0: [463, 525, 559, 455, 441, 529, 516, 527, 414, 632, 319, 494, 542, 543,
 500, 562]
1: [340, 493, 527, 541, 491, 570, 537, 400, 564, 502, 588, 358, 469, 542,
 606, 534]
2: [650, 525, 411, 606, 534, 317, 326, 614, 491, 489, 439, 542, 509, 511,
 371, 435]
3: [683, 322, 440, 508, 771, 325, 349, 871, 663, 421, 477, 689, 608, 270,
 256, 612]
4: [469, 471, 476, 638, 501, 453, 502, 539, 475, 505, 473, 494, 543, 536,
 450, 560]
5: [519, 400, 600, 562, 547, 553, 494, 655, 529, 374, 553, 395, 484, 337,
 570, 586]
6: [565, 617, 503, 382, 445, 523, 414, 414, 486, 442, 550, 445, 543, 493,
 547, 374]
7: [408, 506, 605, 601, 496, 616, 471, 502, 542, 487, 291, 262, 441, 594,
 540, 598]
8: [572, 442, 524, 456, 387, 574, 570, 537, 582, 504, 441, 416, 448, 366,
 360, 618]
9: [383, 338, 538, 482, 562, 441, 436, 518, 607, 457, 440, 409, 457, 415,
 369, 530]
10: [558, 417, 504, 378, 394, 568, 585, 475, 470, 519, 386, 306, 461, 539,
 415, 580]
11: [532, 448, 447, 463, 328, 603, 483, 455, 389, 501, 437, 395, 505, 536,
 468, 542]
12: [607, 592, 471, 437, 598, 470, 454, 480, 621, 454, 602, 553, 552, 519,
 565, 361]
13: [578, 466, 567, 424, 597, 542, 501, 729, 594, 443, 486, 672, 531, 420,
 630, 428]
14: [627, 483, 514, 477, 480, 461, 499, 721, 415, 445, 580, 615, 572, 495,
 543, 402]
15: [492, 587, 574, 416, 513, 517, 530, 406, 489, 494, 575, 345, 548, 515,
 574, 512]
16: [381, 669, 697, 337, 469, 537, 508, 386, 471, 489, 596, 257, 532, 499,
 516, 400]
17: [561, 437, 367, 401, 467, 507, 391, 463, 466, 621, 239, 528, 536, 494,
 319, 629]
18: [309, 393, 633, 520, 380, 687, 617, 306, 578, 484, 483, 376, 277, 460,
 497, 514]
19: [343, 567, 508, 462, 507, 452, 615, 274, 561, 618, 506, 416, 505, 651,
 508, 463]
20: [559, 549, 495, 372, 447, 529, 548, 353, 545, 540, 504, 523, 495, 479,
 426, 465]
21: [606, 568, 469, 439, 496, 523, 491, 429, 536, 568, 444, 512, 474, 532,
 600, 484]
22: [477, 321, 461, 657, 683, 528, 401, 767, 634, 380, 620, 702, 537, 318,
 564, 645]
23: [461, 596, 650, 313, 396, 519, 600, 349, 517, 412, 663, 212, 494, 485,
 558, 364]
24: [490, 513, 474, 631, 610, 394, 425, 658, 527, 436, 602, 584, 578, 510,
 455, 464]
25: [788, 605, 372, 376, 503, 472, 391, 464, 542, 497, 460, 550, 539, 469,
 534, 436]
26: [653, 424, 475, 424, 433, 693, 637, 489, 530, 427, 554, 446, 488, 457,
 659, 577]
27: [551, 435, 632, 554, 444, 588, 681, 667, 563, 414, 612, 456, 501, 348,
 531, 616]
28: [345, 621, 655, 410, 407, 524, 672, 331, 547, 544, 494, 171, 369, 674,
 537, 394]
29: [625, 595, 464, 340, 450, 514, 431, 488, 438, 451, 569, 469, 606, 454,
 461, 495]
30: [574, 441, 655, 488, 609, 597, 511, 824, 566, 365, 627, 678, 508, 275,
 603, 619]
31: [330, 501, 526, 736, 657, 248, 433, 670, 439, 564, 438, 554, 542, 579,
 454, 453]
32: [338, 478, 485, 582, 398, 529, 641, 412, 350, 536, 612, 595, 512, 601,
 610, 492]
33: [739, 445, 446, 578, 747, 379, 261, 961, 699, 322, 502, 675, 597, 355,
 405, 498]
34: [416, 518, 505, 456, 516, 472, 680, 383, 536, 482, 704, 423, 587, 537,
 567, 441]
35: [301, 428, 556, 569, 426, 560, 735, 386, 498, 542, 522, 331, 435, 571,
 488, 621]
36: [610, 593, 476, 344, 449, 506, 416, 478, 455, 475, 578, 451, 606, 431,
 440, 466]
37: [555, 489, 456, 502, 443, 546, 453, 455, 477, 453, 523, 532, 462, 435,
 540, 470]
38: [572, 585, 497, 357, 424, 484, 556, 329, 472, 478, 614, 439, 485, 538,
 520, 387]
39: [646, 380, 369, 524, 650, 355, 500, 572, 637, 536, 387, 620, 510, 495,
 408, 478]
40: [468, 390, 500, 419, 462, 523, 583, 355, 458, 609, 417, 570, 450, 426,
 473, 576]
41: [583, 516, 450, 362, 575, 456, 498, 428, 621, 524, 497, 713, 502, 389,
 358, 431]
42: [494, 350, 452, 415, 606, 503, 393, 406, 568, 612, 248, 600, 381, 435,
 433, 592]
43: [438, 495, 385, 674, 534, 413, 473, 488, 564, 517, 445, 596, 399, 638,
 492, 423]
44: [461, 665, 520, 524, 549, 405, 619, 447, 476, 581, 580, 516, 485, 743,
 641, 331]
45: [558, 678, 431, 430, 538, 425, 466, 370, 581, 561, 497, 501, 539, 641,
 538, 294]
46: [595, 421, 476, 580, 542, 502, 414, 554, 461, 557, 405, 602, 484, 316,
 408, 709]
47: [390, 431, 496, 610, 408, 582, 516, 470, 331, 478, 624, 607, 400, 561,
 743, 401]
48: [414, 446, 482, 594, 625, 322, 394, 544, 556, 535, 455, 626, 446, 384,
 298, 498]
49: [491, 467, 542, 461, 341, 745, 587, 248, 631, 451, 466, 474, 408, 340,
 487, 738]
50: [426, 585, 581, 570, 474, 508, 547, 618, 484, 497, 556, 528, 534, 506,
 523, 389]
51: [454, 545, 388, 629, 503, 430, 505, 443, 526, 457, 650, 432, 490, 639,
 557, 499]
52: [476, 503, 506, 520, 435, 537, 527, 494, 475, 492, 541, 587, 477, 469,
 561, 472]
53: [414, 452, 595, 598, 603, 403, 476, 651, 424, 503, 585, 608, 527, 386,
 571, 494]
54: [358, 397, 585, 500, 507, 578, 587, 381, 588, 587, 367, 407, 371, 503,
 536, 510]
55: [538, 587, 601, 303, 386, 612, 526, 436, 525, 435, 594, 312, 492, 352,
 457, 495]
56: [353, 440, 498, 507, 415, 558, 633, 367, 438, 518, 512, 312, 464, 612,
 504, 589]
57: [671, 561, 484, 300, 518, 583, 583, 341, 612, 507, 628, 537, 501, 332,
 553, 462]
58: [561, 719, 437, 432, 536, 406, 467, 359, 602, 570, 497, 503, 531, 657,
 514, 271]
59: [380, 478, 508, 580, 426, 496, 606, 465, 469, 540, 394, 378, 500, 676,
 479, 564]
60: [734, 526, 424, 595, 542, 427, 308, 691, 541, 382, 557, 727, 466, 365,
 433, 453]
61: [551, 396, 305, 644, 422, 466, 578, 439, 477, 538, 482, 665, 490, 547,
 368, 591]
62: [469, 514, 562, 475, 436, 574, 509, 549, 416, 586, 356, 473, 530, 529,
 528, 557]
63: [491, 440, 518, 411, 545, 453, 559, 431, 421, 582, 494, 652, 510, 485,
 519, 444]
64: [601, 593, 319, 536, 498, 384, 377, 483, 396, 551, 440, 512, 567, 693,
 504, 531]
65: [443, 488, 464, 626, 524, 431, 478, 535, 590, 538, 420, 555, 434, 508,
 395, 484]
66: [458, 557, 503, 564, 473, 594, 468, 518, 468, 576, 393, 625, 467, 565,
 701, 465]
67: [136, 447, 657, 472, 295, 655, 818, 233, 415, 671, 356, 438, 333, 686,
 507, 479]
68: [410, 483, 611, 528, 377, 535, 537, 488, 442, 470, 484, 277, 417, 445,
 415, 547]
69: [464, 605, 542, 504, 555, 419, 470, 493, 579, 536, 536, 540, 540, 436,
 398, 493]
70: [548, 496, 556, 406, 383, 627, 562, 486, 546, 451, 500, 485, 428, 439,
 452, 501]
71: [551, 581, 635, 295, 444, 600, 513, 469, 521, 488, 450, 310, 513, 468,
 540, 445]
72: [438, 410, 524, 511, 430, 719, 697, 385, 564, 516, 427, 314, 365, 616,
 658, 607]
73: [406, 638, 504, 570, 438, 481, 475, 436, 415, 466, 648, 446, 519, 597,
 559, 429]
74: [531, 489, 477, 444, 507, 586, 522, 374, 510, 532, 547, 515, 510, 488,
 674, 550]
75: [596, 502, 431, 343, 570, 454, 507, 422, 631, 521, 469, 698, 489, 420,
 377, 442]
76: [573, 581, 368, 360, 472, 394, 587, 268, 423, 574, 632, 702, 504, 557,
 477, 406]
77: [481, 563, 523, 371, 500, 454, 552, 329, 482, 539, 590, 479, 581, 456,
 424, 479]
78: [683, 542, 550, 451, 471, 445, 436, 681, 550, 429, 438, 421, 509, 403,
 251, 522]
79: [624, 471, 459, 607, 561, 472, 474, 624, 601, 452, 539, 695, 422, 380,
 495, 504]
80: [420, 687, 556, 326, 507, 473, 436, 307, 456, 637, 391, 369, 570, 625,
 592, 363]
81: [469, 490, 586, 411, 472, 568, 501, 499, 527, 458, 505, 417, 497, 399,
 421, 529]
82: [520, 504, 544, 503, 410, 581, 450, 519, 571, 426, 402, 321, 421, 422,
 496, 527]
83: [449, 566, 549, 576, 464, 611, 473, 499, 449, 590, 395, 618, 462, 561,
 707, 453]
84: [499, 539, 573, 503, 545, 461, 461, 589, 394, 498, 465, 580, 501, 543,
 623, 372]
85: [453, 618, 634, 271, 554, 473, 438, 484, 558, 615, 251, 215, 569, 608,
 466, 436]
86: [581, 600, 394, 457, 481, 460, 338, 370, 505, 497, 490, 445, 518, 479,
 420, 569]
87: [559, 488, 446, 631, 585, 453, 371, 581, 535, 508, 428, 553, 488, 446,
 512, 540]
88: [552, 432, 520, 152, 427, 704, 681, 212, 668, 548, 388, 340, 443, 472,
 482, 546]
89: [608, 472, 420, 503, 327, 614, 518, 501, 605, 402, 558, 535, 419, 322,
 416, 542]
90: [568, 386, 418, 526, 584, 353, 399, 616, 408, 491, 448, 487, 613, 418,
 305, 571]
91: [624, 413, 456, 438, 529, 510, 445, 611, 516, 515, 410, 669, 519, 442,
 512, 512]
92: [373, 473, 464, 667, 365, 505, 538, 497, 236, 540, 495, 491, 522, 723,
 522, 552]
93: [481, 404, 480, 578, 653, 416, 405, 709, 616, 510, 349, 678, 472, 456,
 291, 629]
94: [498, 575, 500, 659, 545, 401, 325, 755, 578, 369, 622, 496, 579, 404,
 344, 495]
95: [479, 469, 655, 404, 515, 563, 555, 666, 513, 496, 346, 385, 482, 536,
 501, 528]
96: [263, 438, 615, 678, 427, 589, 583, 499, 456, 469, 555, 362, 440, 429,
 536, 589]
97: [423, 437, 535, 468, 375, 605, 536, 442, 378, 560, 308, 345, 445, 581,
 526, 566]
98: [430, 415, 486, 595, 614, 344, 453, 589, 438, 527, 457, 432, 570, 417,
 400, 631]
99: [355, 650, 528, 509, 530, 457, 539, 449, 433, 598, 500, 409, 571, 719,
 544, 419]
100: [468, 454, 504, 648, 510, 439, 510, 533, 478, 490, 476, 490, 537, 532,
 453, 590]
101: [647, 355, 406, 334, 466, 588, 574, 327, 590, 467, 587, 537, 514, 318,
 424, 605]
102: [658, 415, 353, 521, 619, 456, 298, 602, 490, 455, 422, 703, 504, 486,
 517, 481]
103: [573, 462, 454, 597, 566, 449, 389, 549, 507, 523, 445, 569, 496, 440,
 501, 539]
104: [609, 421, 495, 311, 438, 643, 466, 381, 585, 409, 488, 343, 500, 326,
 423, 609]
105: [565, 491, 511, 521, 391, 595, 673, 432, 541, 492, 584, 569, 453, 433,
 452, 528]
106: [484, 430, 558, 580, 683, 442, 353, 723, 656, 421, 430, 403, 512, 372,
 478, 595]
107: [529, 567, 463, 547, 562, 529, 379, 432, 649, 505, 473, 358, 461, 410,
 542, 644]
108: [545, 592, 444, 575, 512, 466, 474, 507, 496, 416, 605, 424, 525, 544,
 565, 502]
109: [565, 605, 501, 327, 421, 506, 543, 317, 496, 483, 622, 426, 479, 534,
 503, 402]
110: [493, 393, 495, 565, 667, 433, 399, 718, 603, 504, 369, 679, 489, 473,
 297, 623]
111: [494, 545, 416, 429, 409, 541, 589, 208, 502, 476, 593, 496, 414, 619,
 492, 448]
112: [520, 649, 481, 541, 594, 376, 356, 638, 532, 532, 467, 600, 570, 557,
 472, 382]
113: [465, 651, 534, 531, 555, 392, 634, 427, 489, 568, 583, 510, 512, 762,
 628, 320]
114: [427, 497, 467, 658, 513, 361, 411, 598, 392, 479, 596, 562, 517, 482,
 448, 446]
115: [411, 362, 433, 561, 531, 375, 585, 423, 392, 569, 477, 543, 522, 566,
 427, 545]
116: [633, 604, 474, 353, 452, 508, 432, 507, 438, 445, 601, 472, 631, 432,
 457, 465]
117: [441, 605, 615, 326, 389, 529, 589, 365, 506, 432, 659, 227, 478, 519,
 550, 358]
118: [429, 522, 593, 527, 372, 503, 627, 567, 454, 453, 490, 311, 460, 594,
 365, 494]
119: [500, 396, 407, 547, 440, 510, 649, 436, 508, 533, 485, 518, 490, 586,
 467, 575]
120: [489, 493, 583, 424, 480, 535, 482, 493, 523, 458, 520, 448, 491, 401,
 441, 534]
121: [595, 580, 387, 372, 477, 437, 476, 345, 499, 564, 374, 360, 493, 613,
 426, 475]
122: [382, 424, 581, 536, 464, 578, 697, 466, 438, 531, 585, 532, 443, 467,
 655, 592]
123: [543, 553, 431, 438, 444, 500, 598, 413, 417, 522, 627, 557, 586, 617,
 506, 439]
124: [621, 428, 370, 500, 583, 446, 312, 598, 482, 433, 430, 693, 497, 493,
 504, 479]
125: [481, 505, 417, 518, 526, 385, 554, 408, 497, 636, 391, 579, 458, 558,
 407, 454]
126: [475, 611, 556, 398, 596, 399, 513, 479, 509, 474, 632, 440, 605, 513,
 539, 384]
127: [494, 425, 488, 500, 559, 471, 350, 545, 457, 561, 293, 447, 483, 455,
 426, 605]
128: [566, 581, 490, 356, 454, 472, 556, 334, 451, 501, 640, 446, 475, 541,
 531, 386]
129: [355, 467, 570, 582, 533, 472, 486, 487, 467, 525, 415, 476, 431, 550,
 479, 530]
130: [451, 526, 429, 557, 476, 513, 571, 484, 433, 609, 411, 720, 490, 693,
 590, 405]
131: [466, 496, 589, 527, 370, 525, 634, 525, 495, 452, 488, 304, 461, 582,
 368, 490]
132: [499, 527, 566, 448, 438, 567, 520, 539, 407, 607, 328, 496, 500, 547,
 516, 548]
133: [557, 517, 463, 489, 439, 517, 553, 442, 493, 448, 593, 459, 484, 496,
 547, 487]
134: [551, 554, 471, 499, 519, 572, 556, 403, 584, 444, 634, 456, 469, 480,
 644, 533]
135: [623, 576, 503, 315, 503, 477, 466, 456, 461, 417, 602, 522, 538, 470,
 532, 355]
136: [565, 474, 506, 493, 634, 376, 411, 699, 569, 508, 513, 715, 581, 404,
 352, 476]
137: [406, 379, 431, 559, 512, 381, 577, 427, 386, 580, 482, 509, 532, 582,
 432, 514]
138: [473, 565, 397, 451, 535, 539, 551, 234, 497, 613, 531, 611, 494, 600,
 640, 456]
139: [490, 407, 565, 549, 680, 446, 340, 738, 669, 417, 404, 409, 518, 367,
 458, 597]
140: [341, 645, 530, 632, 397, 532, 576, 483, 307, 503, 625, 533, 519, 748,
 729, 336]
141: [432, 423, 567, 411, 387, 766, 548, 342, 576, 518, 355, 377, 381, 465,
 495, 646]
142: [630, 456, 519, 432, 552, 479, 465, 656, 562, 420, 557, 492, 540, 360,
 377, 546]
143: [653, 551, 375, 435, 495, 464, 531, 388, 565, 434, 603, 465, 466, 547,
 524, 448]
144: [719, 516, 374, 316, 568, 404, 412, 551, 503, 485, 452, 421, 712, 500,
 399, 553]
145: [529, 436, 365, 553, 527, 515, 441, 570, 341, 532, 502, 695, 662, 564,
 590, 574]
146: [526, 589, 463, 469, 580, 449, 368, 487, 605, 559, 473, 640, 544, 400,
 418, 503]
147: [371, 379, 505, 688, 410, 579, 685, 467, 480, 401, 597, 390, 406, 498,
 468, 586]
148: [349, 510, 588, 541, 487, 583, 661, 444, 519, 499, 604, 597, 429, 534,
 595, 470]
149: [529, 591, 466, 280, 395, 588, 502, 168, 570, 564, 409, 340, 414, 517,
 402, 453]
150: [565, 559, 531, 685, 725, 398, 372, 849, 565, 489, 480, 731, 545, 465,
 569, 470]
151: [701, 533, 464, 563, 552, 423, 307, 683, 494, 400, 562, 712, 488, 370,
 458, 442]
152: [639, 540, 386, 593, 580, 330, 306, 576, 493, 508, 432, 575, 535, 540,
 375, 396]
153: [547, 693, 439, 420, 506, 414, 486, 360, 573, 557, 510, 496, 528, 651,
 553, 302]
154: [576, 579, 446, 313, 534, 432, 472, 394, 479, 541, 588, 616, 637, 510,
 602, 379]
155: [438, 377, 525, 571, 488, 510, 461, 566, 440, 389, 582, 458, 447, 442,
 528, 505]
156: [579, 554, 536, 396, 461, 551, 652, 441, 449, 498, 637, 524, 496, 474,
 550, 504]
157: [604, 577, 389, 401, 478, 416, 494, 341, 505, 536, 547, 622, 554, 509,
 297, 449]
158: [360, 588, 497, 615, 442, 486, 545, 464, 420, 505, 570, 492, 522, 590,
 497, 499]
159: [470, 374, 448, 533, 501, 488, 551, 527, 425, 553, 415, 630, 465, 517,
 410, 561]
160: [447, 530, 487, 475, 327, 468, 610, 367, 421, 560, 525, 471, 410, 515,
 252, 536]
161: [573, 433, 392, 586, 574, 450, 403, 553, 521, 508, 471, 777, 459, 409,
 481, 516]
162: [574, 516, 483, 546, 490, 412, 453, 560, 512, 491, 393, 385, 497, 519,
 428, 431]
163: [679, 497, 481, 500, 535, 416, 546, 624, 397, 543, 577, 585, 545, 453,
 489, 615]
164: [581, 609, 493, 388, 466, 549, 413, 434, 507, 431, 541, 439, 529, 492,
 532, 391]
165: [588, 408, 414, 548, 584, 366, 394, 664, 447, 470, 457, 508, 612, 414,
 298, 588]
166: [490, 349, 463, 606, 513, 622, 458, 508, 556, 413, 548, 585, 427, 382,
 596, 601]
167: [590, 457, 402, 570, 540, 473, 502, 661, 528, 511, 440, 701, 577, 486,
 457, 571]
168: [513, 458, 531, 426, 538, 433, 567, 483, 403, 593, 507, 651, 500, 445,
 533, 441]
169: [623, 385, 487, 580, 553, 465, 430, 539, 448, 534, 393, 607, 500, 320,
 409, 690]
170: [418, 565, 689, 308, 483, 614, 488, 425, 661, 497, 402, 363, 415, 498,
 531, 410]
171: [364, 499, 621, 586, 652, 503, 416, 623, 568, 489, 391, 539, 431, 463,
 616, 510]
172: [619, 451, 483, 485, 572, 435, 408, 631, 550, 523, 370, 626, 467, 383,
 415, 531]

[406, 587, 627, 555, 475, 516, 507, 608, 472, 487, 576, 522, 538, 517,
 544, 409] 50 84 52
[474, 454, 670, 416, 508, 557, 567, 663, 523, 502, 343, 372, 457, 539,
 485, 489] 95 62 132
[634, 376, 368, 570, 654, 355, 506, 558, 626, 528, 408, 615, 501, 504,
 411, 493] 39 172 167
[591, 407, 504, 322, 414, 650, 462, 426, 618, 388, 493, 320, 493, 318,
 431, 588] 104 55 81
[459, 560, 550, 446, 472, 481, 507, 401, 513, 511, 524, 302, 446, 550,
 487, 519] 15 1 68
[452, 516, 673, 507, 612, 403, 519, 679, 457, 551, 473, 577, 473, 482,
 598, 376] 84 53 50
[721, 404, 392, 481, 564, 544, 414, 651, 596, 463, 447, 708, 574, 391,
 550, 566] 91 167 102
[474, 590, 432, 427, 515, 539, 527, 239, 483, 591, 543, 598, 487, 597,
 673, 458] 138 74 111
[399, 499, 489, 664, 621, 390, 423, 742, 511, 566, 354, 534, 616, 672,
 441, 491] 31 112 4
[362, 519, 590, 526, 480, 589, 634, 436, 525, 506, 583, 565, 409, 547,
 602, 462] 148 122 52
[440, 632, 577, 435, 501, 488, 482, 421, 461, 537, 469, 300, 497, 536,
 521, 493] 15 16 71
[551, 456, 550, 473, 371, 588, 585, 518, 566, 468, 445, 403, 456, 355,
 363, 612] 8 70 81
[534, 422, 402, 560, 537, 497, 435, 570, 344, 525, 474, 665, 665, 558,
 599, 591] 145 167 103
[473, 427, 647, 519, 476, 617, 479, 550, 699, 357, 452, 272, 333, 383,
 500, 489] 82 5 81
[413, 520, 477, 545, 461, 463, 533, 411, 357, 548, 603, 525, 505, 578,
 521, 541] 158 32 73
[544, 573, 579, 340, 384, 650, 526, 423, 514, 420, 615, 354, 481, 379,
 477, 505] 55 70 81
[563, 463, 557, 507, 487, 504, 447, 704, 568, 355, 586, 504, 549, 324,
 435, 507] 142 5 120
[523, 470, 561, 512, 544, 628, 444, 531, 680, 449, 448, 600, 398, 367,
 630, 519] 166 171 37
[475, 412, 402, 547, 424, 494, 628, 416, 511, 528, 472, 500, 489, 593,
 462, 555] 119 137 115
[880, 512, 411, 383, 413, 569, 392, 646, 485, 391, 506, 600, 523, 375,
 529, 485] 25 91 151
[392, 428, 542, 599, 419, 611, 506, 476, 326, 432, 575, 636, 424, 554,
 764, 404] 47 32 83
[641, 407, 406, 479, 409, 576, 576, 461, 481, 495, 550, 673, 519, 407,
 427, 600] 105 89 101
[424, 610, 509, 457, 430, 491, 561, 299, 449, 586, 476, 462, 481, 624,
 456, 452] 19 111 20
[432, 535, 502, 423, 497, 477, 661, 360, 556, 483, 707, 423, 554, 536,
 537, 455] 34 77 128
[538, 511, 539, 507, 504, 508, 503, 652, 453, 534, 417, 565, 501, 585,
 509, 436] 84 50 132
[362, 535, 518, 560, 490, 540, 534, 382, 571, 473, 589, 370, 442, 555,
 562, 534] 1 15 56
[578, 444, 574, 499, 502, 525, 459, 736, 570, 357, 585, 518, 528, 294,
 408, 515] 142 5 27
[679, 395, 355, 529, 642, 361, 506, 587, 620, 509, 387, 597, 508, 522,
 395, 488] 39 172 167
[424, 468, 555, 609, 656, 488, 425, 676, 563, 529, 357, 462, 485, 572,
 557, 529] 171 87 129
[579, 431, 381, 445, 458, 527, 403, 437, 456, 618, 255, 494, 554, 518,
 320, 618] 17 127 42
[399, 432, 516, 583, 419, 581, 505, 481, 310, 444, 620, 631, 446, 561,
 774, 388] 47 32 140
[411, 567, 595, 567, 473, 493, 519, 597, 480, 473, 576, 515, 520, 505,
 556, 405] 50 52 84
[613, 508, 500, 477, 478, 490, 547, 705, 407, 441, 575, 589, 571, 488,
 564, 413] 14 84 163
[421, 545, 494, 430, 521, 491, 673, 359, 525, 484, 695, 426, 564, 518,
 557, 451] 34 15 77
[508, 478, 435, 707, 449, 446, 397, 586, 435, 410, 621, 654, 443, 370,
 394, 543] 114 79 161
[694, 327, 420, 487, 761, 328, 338, 863, 660, 406, 504, 685, 602, 298,
 274, 631] 3 33 136
[426, 486, 584, 517, 397, 533, 525, 501, 449, 458, 495, 265, 433, 455,
 405, 538] 68 131 118
[310, 375, 617, 615, 444, 489, 623, 497, 583, 468, 442, 185, 388, 389,
 257, 644] 68 131 9
[657, 576, 369, 423, 479, 465, 503, 386, 521, 460, 620, 467, 492, 559,
 516, 419] 143 38 128
[443, 381, 572, 544, 460, 571, 688, 474, 404, 543, 599, 548, 457, 478,
 652, 536] 122 148 32
[289, 402, 536, 582, 473, 556, 736, 373, 501, 561, 536, 358, 425, 583,
 508, 615] 35 56 147
[334, 623, 523, 675, 398, 522, 575, 499, 285, 505, 632, 534, 496, 793,
 725, 350] 140 32 47
[454, 550, 577, 442, 481, 511, 562, 384, 513, 483, 517, 298, 427, 586,
 521, 489] 15 1 56
[537, 583, 622, 334, 392, 608, 521, 430, 531, 444, 609, 349, 504, 371,
 452, 508] 55 81 71
[559, 449, 484, 604, 550, 395, 403, 755, 508, 403, 532, 506, 589, 406,
 280, 620] 165 94 90
[502, 548, 497, 650, 519, 405, 327, 771, 548, 350, 615, 495, 569, 400,
 321, 494] 94 24 114
[525, 591, 495, 360, 499, 461, 520, 372, 495, 513, 591, 456, 561, 420,
 439, 487] 77 20 36
[321, 423, 585, 604, 531, 480, 500, 530, 455, 509, 441, 470, 423, 503,
 464, 517] 129 100 4
[392, 486, 453, 629, 350, 503, 544, 490, 231, 559, 490, 507, 538, 700,
 489, 553] 92 158 32
[642, 489, 525, 432, 521, 473, 464, 672, 550, 391, 554, 515, 521, 365,
 409, 517] 142 78 120
[572, 592, 382, 417, 457, 416, 513, 303, 502, 555, 570, 616, 555, 497,
 321, 449] 157 76 20
[609, 552, 394, 361, 495, 468, 462, 341, 527, 555, 381, 344, 482, 583,
 400, 471] 121 86 20
[396, 505, 626, 584, 648, 514, 396, 628, 580, 514, 426, 523, 425, 451,
 610, 497] 171 87 129
[589, 583, 526, 316, 505, 449, 481, 436, 469, 433, 627, 517, 567, 482,
 527, 371] 135 6 164
[627, 529, 446, 405, 493, 492, 553, 475, 497, 614, 422, 569, 550, 524,
 517, 475] 21 20 63
[469, 501, 354, 524, 590, 454, 554, 314, 623, 622, 430, 536, 498, 603,
 468, 518] 125 19 119
[443, 471, 584, 679, 600, 525, 408, 719, 525, 423, 592, 682, 465, 413,
 639, 507] 53 171 22
[385, 410, 478, 470, 404, 540, 616, 340, 456, 513, 515, 347, 484, 602,
 499, 586] 56 35 59
[884, 492, 371, 383, 411, 571, 410, 659, 472, 408, 486, 564, 502, 376,
 492, 463] 25 91 151
[501, 390, 462, 604, 533, 576, 561, 484, 515, 435, 579, 602, 503, 359,
 619, 603] 166 52 37
[501, 460, 457, 681, 461, 418, 389, 559, 433, 428, 615, 632, 447, 349,
 397, 546] 114 103 79
[583, 419, 471, 597, 559, 401, 390, 762, 510, 430, 503, 514, 577, 402,
 279, 628] 165 90 142
[501, 427, 432, 511, 456, 566, 613, 337, 563, 563, 403, 582, 405, 469,
 524, 540] 40 119 105
[488, 442, 558, 441, 316, 725, 587, 257, 608, 483, 439, 488, 415, 347,
 472, 700] 49 141 70
[507, 495, 455, 697, 462, 470, 370, 540, 435, 419, 621, 643, 446, 364,
 420, 519] 114 79 103
[443, 403, 475, 512, 664, 497, 361, 518, 625, 563, 268, 598, 410, 452,
 417, 585] 42 127 93
[503, 574, 376, 473, 453, 505, 497, 310, 509, 489, 517, 421, 440, 646,
 567, 419] 111 143 38
[357, 420, 556, 567, 526, 482, 473, 531, 436, 502, 430, 476, 414, 514,
 430, 531] 129 100 4
[419, 478, 372, 710, 538, 388, 487, 450, 585, 516, 460, 606, 413, 629,
 462, 395] 43 65 125
[401, 435, 512, 615, 443, 567, 502, 480, 323, 444, 621, 637, 438, 561,
 768, 395] 47 32 52
[381, 478, 451, 602, 562, 434, 376, 513, 492, 526, 486, 686, 452, 560,
 535, 365] 43 65 114
[439, 423, 542, 460, 399, 726, 685, 399, 582, 517, 394, 308, 376, 629,
 647, 602] 72 141 54
[504, 484, 358, 505, 570, 432, 569, 323, 625, 595, 444, 566, 476, 640,
 479, 493] 125 119 138
[891, 491, 419, 400, 394, 562, 384, 631, 488, 377, 508, 565, 537, 360,
 521, 480] 25 116 151
[380, 428, 683, 447, 370, 632, 535, 445, 441, 468, 462, 247, 418, 327,
 463, 638] 68 81 82
[544, 528, 492, 510, 501, 435, 456, 567, 527, 527, 400, 406, 529, 498,
 459, 444] 162 4 103
[532, 561, 505, 472, 525, 515, 583, 413, 646, 493, 605, 460, 452, 531,
 646, 442] 134 133 74
[406, 497, 496, 556, 429, 483, 607, 477, 441, 587, 416, 350, 483, 681,
 453, 551] 59 56 118
[549, 553, 334, 498, 552, 423, 460, 364, 466, 573, 495, 533, 575, 661,
 546, 476] 64 45 123
[427, 445, 549, 433, 351, 736, 529, 332, 567, 513, 364, 384, 407, 482,
 516, 615] 141 49 18
[271, 447, 600, 668, 419, 571, 529, 478, 438, 465, 549, 346, 439, 452,
 533, 580] 96 147 68
[301, 408, 623, 511, 378, 677, 568, 324, 572, 489, 455, 357, 300, 431,
 474, 549] 18 141 54
[574, 428, 612, 547, 463, 612, 678, 672, 544, 418, 611, 447, 511, 335,
 465, 626] 27 5 8
[131, 464, 669, 462, 313, 677, 807, 212, 444, 680, 349, 397, 331, 672,
 504, 488] 67 35 18
[779, 636, 365, 363, 512, 491, 399, 481, 561, 488, 488, 527, 566, 492,
 548, 416] 25 12 164
[343, 507, 598, 541, 471, 597, 662, 447, 504, 509, 588, 577, 437, 546,
 627, 460] 148 122 32
[417, 648, 612, 437, 497, 489, 498, 400, 468, 542, 485, 292, 505, 536,
 512, 521] 15 16 71
[422, 454, 580, 598, 639, 402, 461, 663, 441, 490, 546, 617, 514, 390,
 548, 495] 53 24 114
[519, 560, 485, 481, 513, 572, 534, 415, 579, 474, 633, 474, 480, 489,
 655, 497] 134 74 133
[492, 480, 338, 498, 566, 447, 548, 296, 611, 629, 439, 558, 497, 605,
 477, 497] 125 138 119
[407, 356, 534, 561, 473, 505, 471, 571, 406, 411, 606, 457, 470, 436,
 551, 507] 155 5 52
[407, 626, 506, 598, 410, 469, 460, 419, 403, 453, 629, 429, 529, 588,
 574, 427] 73 158 108
[547, 606, 442, 450, 580, 458, 359, 465, 595, 571, 456, 662, 559, 402,
 450, 495] 146 41 69
[393, 539, 510, 579, 434, 503, 614, 458, 460, 565, 429, 352, 484, 679,
 433, 553] 59 56 118
